One turn moves every row onto another: examples first, then more rows asked
goda: [-17  -9  -5   4   8   1   5  -5   5  19   1   8  15  24  -8 -24   9  -6]
Lak: [-15  -3  -8  14   2   6  11 -12   7  19   2  19   3  16 -12 -23   3   0]
Tefif: [ -1   1  -3  -7 -10  -3  12  -4   1   2   1  13  13  14  14   5  14  10]
pupes: [-11  -8  -7   4   5  -7   9   5   8  20  -2  20   4   7 -18 -28   1  -2]
dunif: [-11 -12 -11   3   4  -6   8   1   9  21   6  20   7  13 -15 -28   4  -3]
dopa: [  8   4   4 -16  -7  -3   3  -7   2   0   5  16   1   5   8  -3  -6  11]
Sem: [ -6   1   1  -3  -1   4  14  -1  -1 -13   0  17  -2  10   0   2  -9  16]
paz: [  9  -1   4 -18  -8  -9   1  -1   3   1   5  11   8   5   8  -1  -3   7]
gor: [-16  -7   0   5   6  -3   6   0   3  21  -4   4  13  20 -13 -25  11  -3]
Gumug: [  3 -12  -2 -11  -3 -14   0   4   7   1  -5  21  -2   6   3   0  -7  16]
bebis: [ -8  -4   4  -5  -1  -1   9   3  -3 -10  -2   1  12  18   3   5   1  12]
leve: [-17   0  -1   8   8   6  10  -9   4  18  -3  16  -2  17 -13 -27   3   3]
vor: [ -1 -12   4 -10  -3 -11  -4   0   2   2  -7   4   8  19   9   3   4  15]
makob: [ -1 -10   9 -10 -10  -4  11 -16  -4  -1  -3  23  -8  14   1   1  -5   3]
miz: [ 0  5 -5 -6 -9  1 15 -7  3  0  2 25  2  8 12  3  7 13]
lum: [-15  -5  -7   7   6   6  10 -10   5  20   7  19  -1  19 -12 -28   4   2]
Pafi: [-14 -12 -11   4   2  -6   7   7  11  14   4  20   8   9 -18 -27   0  -3]
mobe: [-15  -8  -7  13   1   0   7  -5   6  21   0   8  15  20 -11 -21  10  -4]
Dizal: [ -4  -4   4  -7  -1   0   1 -11   2  -1  -5  16  -7  16   8   1  -4  21]
Gidug: [ -1  -8  -3  -7  -3 -10  10  13   3 -10   0  14   9   5  -3   2  -6  10]
dat: [-15 -10  -6   5   5  -1   5  -5   4  22   5   9  12  23 -11 -26  11  -3]
Zorol: [-17  -5  -8   6  10   7  10 -12   7  17   2  21   1  18 -10 -26  -1  -1]
Zipok: [  4  -2  -8  -8 -11 -10  13   4   5   2   2  22  10   5   9   4   8   9]
Savug: [  3 -13   2 -12 -12 -15   4   2  -5  -9   2  16   1   5   7 -10  -6   8]
Vidu: [ -2 -11   7 -10 -12  -9   2  -4  -9  -9   1   5   6  15  11  -8   1   8]
gule: [ -2  -6   5  -8 -11  -3   6 -10  -8 -10   2  16  -6  11  10 -10  -7  12]
Sevo: [-20  -3  -5   8   4   9   9  -9   7  11   4  18  -2  17 -14 -27   0   3]
rak: [-11 -13 -12   3   8  -6   8   2  11  19   2  22  10  12 -14 -26   0  -6]
mibo: [-20  -9  -3   6   2   1   4  -1   5  14   2   4  15  22 -12 -24  10  -3]
Liti: [ -2 -14  12 -12 -11  -8   7 -12  -7   1  -4  10   5  20   4   3   5  -1]
zelam: [-10 -10 -12  11   1  -5   9   0  10  21   2  20  10  10 -16 -24   2  -4]
Bol: [  6   3   7 -16  -7  -2   1  -8   0   1   5   7   7  11  11  -1   0   9]
suga: [  4 -18   6 -14 -12 -16   8  -4  -1   2  -3  21   2   9  -2   1  -3  -3]

lum -> dunif
rak -> goda
Bol -> dopa
And these:
suga -> Liti
Savug -> Vidu
zelam -> mobe
bebis -> Sem
Gumug -> vor
Tefif -> miz
pupes -> gor
Pafi -> mibo

